(in the rows, 128 means zero)
Each named turn below is shown by a few rows before and after it. Which turns, in which order, take the first row of each later pair to the second? The first pair is answered.
turn C:
[147,156,116,112,148,114,143,131,82,165,114,127,89,132,82,139,106,148,119,138,186,161,147,144,91,155,107,116,122,165,97,122,138,148,153,110,132,94,111,107,156] |-> [159,149,121,103,159,119,138,116,86,177,115,133,96,138,104,127,115,173,117,130,175,148,158,130,114,152,101,128,118,164,100,128,127,158,142,126,113,82,122,103,157]
[114,167,136,125,147,99,130,154,137,147,139,159,94,151,107,120,125,165,147,97,148,156,106,135,112,130,104,139,155,117,104,80,114,105,110,145,149,147,125,149,143] |-> [114,162,127,122,153,98,137,150,129,147,139,165,91,151,107,119,122,166,152,103,146,152,112,130,115,127,102,141,158,118,108,78,108,110,111,143,146,145,119,148,147]
[152,140,101,100,114,132,137,130,132,124,114,148,176,115,144,110,118,122,113,157,124,120,115,134,112,124,117,124,118,101,164,121,121,109,101,136,152,139,143,121,123] |-> [154,141,104,103,118,131,134,129,134,125,117,147,175,119,147,105,114,122,112,158,122,112,119,130,111,123,122,126,119,104,164,120,118,110,101,137,149,138,145,117,122]
[115,125,125,151,116,127,136,125,122,99,124,136,118,118,108,128,115,119,109,150,140,137,114,141,104,127,133,112,133,117,138,137,145,111,146,104,165,148,106,138,132] |-> [125,122,106,141,126,133,147,111,102,110,126,154,111,117,104,128,114,133,121,150,138,119,142,133,117,117,124,123,129,123,154,126,140,126,146,111,157,128,98,135,144]
turn H:
[126,155,105,114,128,126,129,111,80,159,134,144,159,138,119,132,131,147,127,125,96,125,141,94,143,135,106,146,105,105,138,110,140,121,124,141,132,117,121,120,135] |-> [127,148,100,109,141,130,135,118,101,151,135,140,159,128,129,122,130,161,138,133,90,114,142,89,159,143,105,141,120,109,133,117,132,133,120,148,129,112,138,111,133]
[147,129,156,125,123,141,115,117,139,130,142,118,152,136,110,116,116,141,112,106,113,124,108,115,131,124,148,166,120,125,124,157,126,110,109,137,127,136,134,113,112] |-> [145,128,157,128,119,139,115,119,134,132,142,121,157,135,111,118,116,133,108,105,113,125,104,119,130,123,147,169,119,124,124,158,127,108,110,137,131,136,134,115,109]
[143,122,133,135,127,133,106,102,150,119,130,144,126,128,120,120,104,113,126,118,156,102,153,108,154,127,106,117,93,137,125,145,91,152,136,132,124,105,99,149,147] |-> [137,123,129,136,126,125,98,103,139,125,131,139,125,133,112,129,101,112,122,114,158,105,155,111,148,128,105,117,85,136,126,138,95,144,143,130,124,105,98,151,142]
[144,102,130,101,117,154,114,124,150,123,127,152,120,125,160,126,112,141,108,90,127,129,133,127,143,125,143,119,160,127,139,166,99,140,90,138,155,90,133,102,161] |-> [137,113,130,103,94,148,101,117,113,133,125,155,118,138,142,153,110,123,96,80,130,147,127,140,114,108,137,125,129,113,143,161,109,120,106,117,159,98,103,116,159]
turn T:
[107,104,111,125,127,150,123,137,136,117,114,112,115,103,129,109,137,103,129,143,142,150,112,155,117,148,129,110,122,129,120,127,131,99,146,131,144,130,92,157,112] |-> [109,102,112,127,132,150,127,141,147,115,121,109,115,96,131,108,134,106,136,143,145,148,113,154,120,149,132,109,124,134,119,125,125,100,144,138,144,129,97,155,112]
[101,147,149,158,98,99,132,171,159,91,129,103,114,118,114,135,126,71,96,117,154,148,105,163,105,138,155,78,137,116,115,133,125,94,135,115,164,160,133,124,104] |-> [99,135,137,156,127,105,150,176,183,84,136,98,106,97,116,124,117,93,122,134,148,134,119,156,126,154,151,72,165,127,108,122,125,115,132,132,165,150,153,109,105]
[127,147,168,124,156,138,108,91,131,141,136,138,129,177,155,136,135,178,135,99,116,114,140,111,191,131,96,156,109,127,145,136,107,140,136,137,85,116,130,129,122] |-> [129,149,163,120,156,144,110,85,123,144,136,144,126,177,150,140,130,178,140,101,119,113,144,115,189,125,90,155,111,129,146,136,108,141,137,137,85,116,128,129,124]
Now pairs of rows:
(2 to 3 turns a pair)
[105,123,91,135,138,132,165,126,113,115,135,154,117,115,96,133,124,154,177,185,139,122,163,132,119,133,101,104,177,125,135,84,110,148,148,134,154,116,140,119,151] |-> [122,120,166,139,144,124,109,132,191,108,140,118,154,130,157,110,164,163,132,127,111,132,110,120,140,159,128,111,183,120,112,143,105,134,103,162,113,137,183,116,127]
C C C
[122,137,120,110,144,156,151,115,132,121,148,139,129,119,139,110,125,135,151,167,133,119,150,125,162,106,109,134,154,119,118,131,103,164,119,118,111,105,134,118,149] |-> [123,139,152,114,135,147,118,131,167,111,146,113,144,122,159,109,141,125,131,150,129,135,112,129,153,120,126,119,157,113,102,154,111,149,106,120,107,126,152,124,136]
C C
[128,137,137,113,155,152,122,142,164,110,119,97,131,118,116,140,132,134,138,101,123,131,111,114,150,169,147,131,137,144,117,163,131,143,136,153,125,129,134,106,149] |-> [113,143,121,117,145,144,137,152,149,105,123,101,123,108,96,159,118,110,150,122,137,137,114,128,124,164,144,118,137,141,120,148,140,135,153,133,149,138,120,110,148]
C C
[119,120,160,119,136,102,136,135,119,125,151,128,108,134,116,150,128,121,121,122,134,138,113,119,104,130,151,132,114,127,146,137,150,100,116,116,144,152,151,150,151] |-> [123,122,141,114,145,110,148,120,97,134,150,141,102,131,102,147,120,131,137,131,137,129,142,116,116,124,141,138,110,130,159,123,146,116,122,117,145,132,142,146,162]
C C
[140,116,110,134,165,108,71,142,120,177,133,137,127,110,130,169,155,159,75,140,103,106,103,154,134,136,141,141,110,127,136,156,131,108,147,128,134,100,129,113,117] |-> [134,118,109,137,156,108,81,149,118,169,135,137,121,105,120,178,148,143,77,148,110,118,95,163,120,137,144,130,113,127,135,148,137,101,151,114,149,111,125,118,111]
C C
[120,141,123,141,96,129,115,120,85,127,123,155,133,144,105,155,129,101,113,136,150,142,129,149,90,113,127,139,81,108,139,137,141,94,135,82,137,136,100,152,118] |-> [147,141,115,136,84,152,137,122,122,92,117,177,139,123,138,124,125,109,123,167,149,115,135,144,101,109,132,145,111,113,138,163,124,123,109,85,138,139,112,157,128]
H H H
[128,149,142,130,122,159,132,153,123,110,133,113,124,116,161,140,129,82,121,139,126,133,115,135,114,120,127,135,132,111,100,117,116,118,133,83,126,154,107,133,120] |-> [136,148,112,119,137,168,145,135,96,122,133,130,119,117,153,133,125,101,142,147,121,113,149,129,130,109,115,149,126,118,117,103,102,136,138,92,113,122,105,124,133]
C C
[128,138,146,125,135,130,107,118,116,158,137,127,124,144,123,134,126,130,113,101,119,146,131,124,133,131,121,143,107,132,129,124,131,114,141,134,116,124,123,121,127] |-> [126,131,138,123,155,133,122,117,122,153,143,123,118,129,124,130,115,142,137,113,117,133,144,122,148,138,110,138,120,143,131,113,130,130,145,145,118,117,132,110,133]
T T T
[122,141,133,136,103,104,111,103,91,175,116,131,158,120,107,147,128,86,136,154,141,153,121,146,105,151,119,100,111,152,170,107,133,95,141,139,152,140,100,131,97] |-> [140,139,129,122,122,113,110,81,87,194,121,143,163,130,118,131,139,114,144,146,125,126,148,127,138,147,108,121,101,152,182,112,120,116,125,159,125,114,100,119,106]
C C
[144,130,128,119,142,138,128,110,126,140,133,140,137,145,140,123,131,160,136,113,124,119,150,123,150,124,125,151,121,124,143,135,119,149,123,141,115,115,127,123,130] |-> [125,121,138,126,151,131,135,140,165,118,134,119,132,122,149,121,128,154,136,120,129,133,128,131,149,144,138,125,150,133,124,131,128,147,124,142,129,133,150,118,125]
C C T
[143,122,122,118,143,153,143,104,121,133,130,140,132,123,141,110,111,139,157,151,129,93,149,106,169,125,110,142,141,138,138,132,107,154,119,153,113,106,148,110,136] |-> [125,129,122,123,134,132,120,97,70,165,129,131,127,152,102,151,115,120,141,123,131,124,144,122,137,117,103,142,95,128,140,103,122,121,145,131,113,106,116,127,127]
H H
[108,139,141,160,136,128,121,131,86,156,116,111,132,147,108,163,133,103,126,95,132,166,123,128,111,121,125,109,114,108,153,93,138,88,143,103,149,121,90,130,100] |-> [133,132,140,145,156,139,112,105,91,174,121,113,142,159,136,141,144,144,129,76,109,144,144,101,144,118,117,133,108,110,155,107,122,108,124,136,108,95,105,121,106]
C C C
[136,104,103,97,141,152,137,110,125,138,131,141,126,125,151,93,123,185,147,148,117,84,176,108,175,129,114,150,159,129,143,122,108,177,111,160,92,115,147,107,142] |-> [115,121,107,105,116,123,105,96,44,178,129,136,122,164,99,149,113,147,122,114,129,127,159,132,118,108,102,157,89,113,155,87,124,132,151,121,98,115,99,129,131]
H H
[130,130,151,127,104,124,101,134,125,121,129,117,137,130,134,144,125,105,104,110,127,155,96,141,107,126,150,118,122,120,126,139,140,108,135,117,145,140,117,134,114] |-> [133,127,106,119,114,128,133,119,84,134,127,143,127,127,108,146,111,115,131,136,129,134,141,138,112,115,129,126,118,123,147,111,136,132,154,116,149,119,102,127,135]
C C
[131,138,124,126,145,109,96,104,118,140,141,134,110,156,129,155,145,142,113,125,117,144,111,129,132,150,121,143,125,140,124,120,129,131,116,117,96,124,122,140,130] |-> [118,141,116,131,135,106,101,115,107,134,139,134,104,149,117,165,136,127,115,132,126,146,105,138,120,146,123,141,130,135,125,111,133,125,127,100,114,132,122,143,129]
C C C
[125,127,147,132,118,122,107,134,152,120,120,105,138,153,137,127,124,106,103,97,139,159,132,119,89,131,140,135,114,135,136,139,98,117,128,122,127,138,104,141,107] |-> [128,110,135,127,138,134,136,143,182,99,119,107,129,125,148,101,116,124,127,126,142,141,145,110,116,141,140,126,152,147,135,135,93,145,123,134,134,134,126,128,113]
C H H
[162,147,123,130,83,153,115,112,99,105,109,153,142,155,129,105,124,126,107,132,128,152,107,147,130,116,135,149,121,116,131,165,104,109,113,107,133,140,130,151,131] |-> [167,136,118,124,99,160,128,120,130,91,111,149,139,142,145,87,130,146,116,135,124,133,112,135,153,127,138,144,149,124,125,173,100,128,98,125,126,129,149,138,133]
H H H
[95,122,131,137,142,117,123,136,135,173,125,103,139,142,106,179,98,121,143,92,131,150,122,126,98,150,123,110,95,121,137,80,139,122,142,107,125,142,117,145,118] |-> [104,123,120,132,156,126,129,119,127,188,128,120,137,147,108,166,101,145,152,93,124,131,150,113,118,147,108,129,92,125,148,75,129,139,139,125,108,120,120,137,130]
C C
[133,82,157,143,136,122,140,135,174,147,148,102,144,115,112,98,134,151,174,119,116,119,87,134,159,171,149,132,171,137,135,125,119,109,101,154,113,143,167,127,106] |-> [116,85,141,151,121,119,161,154,152,135,145,108,123,102,82,117,111,125,186,147,135,130,86,155,133,168,148,113,176,136,141,102,131,98,125,128,148,157,147,135,114]
C C
[130,116,154,156,119,112,134,133,131,156,131,134,147,151,137,162,122,119,130,148,95,124,81,131,86,100,104,151,98,101,137,136,116,120,133,104,106,136,175,128,115] |-> [135,110,150,152,127,125,147,143,162,141,133,137,149,137,153,137,120,128,142,165,98,108,83,122,105,107,108,150,123,104,131,147,108,135,123,117,108,135,192,118,119]
H H
[105,130,142,133,131,129,135,122,142,170,146,134,132,123,108,173,142,130,115,103,146,129,107,109,125,146,142,114,117,137,124,96,114,94,154,140,109,140,123,130,100] |-> [111,129,126,129,135,133,142,119,125,171,147,144,127,121,98,174,141,134,125,113,149,124,119,105,130,141,139,118,115,137,133,88,109,103,157,140,109,132,115,129,109]
C C
[97,107,121,131,170,113,148,141,129,149,141,110,110,108,110,141,117,149,159,138,127,121,143,138,129,149,119,120,137,142,123,94,140,145,151,152,131,123,142,114,117] |-> [107,105,139,129,177,115,133,134,148,148,144,106,123,114,125,133,131,158,145,120,117,117,134,129,142,155,126,125,137,138,118,109,135,143,140,166,116,119,154,108,115]
C C
[160,141,139,142,74,132,126,104,97,132,85,157,126,149,129,112,135,86,102,126,124,120,80,134,100,106,144,145,103,112,137,129,112,121,129,110,118,140,85,148,139] |-> [171,137,126,135,80,137,125,91,89,140,85,167,124,151,129,106,132,97,108,129,121,109,96,127,109,100,136,149,101,117,144,123,106,135,128,116,109,125,85,147,143]
C C
